(in the rows, 100 means zero)
One hidden turn or mirror swaps the rows below in pairs. Which row is each named row swapped with?
The rows were stretched afterwards, more along some directions than others.
j947: 105,83,90,84,114,91,118,87,104,62,109,114,106,95,120,115
j849: 124,100,107,120,67,109,94,88,84,90,89,98,78,77,103,67
j163: 115,73,82,102,79,90,107,77,77,109,72,99,58,49,76,77
j958: 91,103,94,85,112,106,92,121,114,106,89,85,110,130,120,121
j20: 74,111,104,109,124,108,82,115,116,105,99,77,97,127,115,136
j28: 86,78,86,65,114,74,98,79,105,107,115,114,126,70,109,90
j303: 86,78,86,84,100,111,68,104,73,146,65,91,106,63,88,91
j266: 133,95,75,77,86,95,77,77,94,111,104,120,109,81,95,113
j88: 108,114,85,112,104,128,69,104,111,124,87,106,90,119,98,127
j631: 94,76,82,79,113,73,97,87,109,126,78,117,103,72,85,105
j244: 83,91,85,106,120,98,89,114,92,143,72,108,87,54,110,84
j807: 114,128,98,108,68,121,94,94,115,83,115,85,85,95,116,110
j869: 90,89,120,112,116,90,109,109,93,89,97,94,82,104,93,89
j24: 109,71,115,109,87,95,77,113,107,96,61,73,71,118,92,98
j255: 144,70,104,95,83,96,92,77,85,119,87,117,79,72,87,95
j752: 80,110,83,81,73,120,103,80,97,121,76,100,97,50,106,96
j149: 94,115,108,97,95,126,123,106,74,98,113,99,120,123,124,110
j739: 130,85,110,107,73,105,84,89,84,113,77,90,71,105,61,94
j778: 98,85,100,73,105,86,73,88,100,120,106,101,93,102,101,129
j120: 131,69,80,93,94,89,77,88,97,119,84,121,63,35,56,74
j600: 98,106,59,80,84,101,110,68,88,100,112,103,99,63,103,118
j666: 93,124,118,97,110,111,78,106,110,99,93,81,102,150,88,110
j625: 106,105,135,104,72,91,114,89,105,80,90,86,109,112,113,89
j479: 59,100,101,65,95,91,121,88,88,102,99,111,94,74,92,86
j695: 117,112,97,106,93,125,87,84,105,96,95,90,91,121,108,142
j654: 95,93,110,94,113,85,76,121,102,106,71,128,87,86,90,71
j376: 89,134,141,122,107,138,88,123,106,104,85,89,112,129,132,106
j859: 95,97,140,96,100,100,99,109,112,99,101,95,113,151,95,89
j259: 114,66,104,71,106,78,103,92,83,82,87,110,111,55,100,61
j598: 82,137,104,105,95,105,73,126,123,92,98,92,102,128,146,119
j725: 107,90,73,81,116,69,105,81,88,97,118,107,92,81,94,92
j59: 89,70,78,86,115,70,87,91,107,121,100,104,93,65,71,100
j646: 104,107,93,89,55,103,100,91,86,109,79,100,90,76,81,68
j673: 99,116,140,114,84,103,112,101,113,68,122,79,106,144,103,104

j673 swaps with j59
j266 swaps with j646
j259 swaps with j958

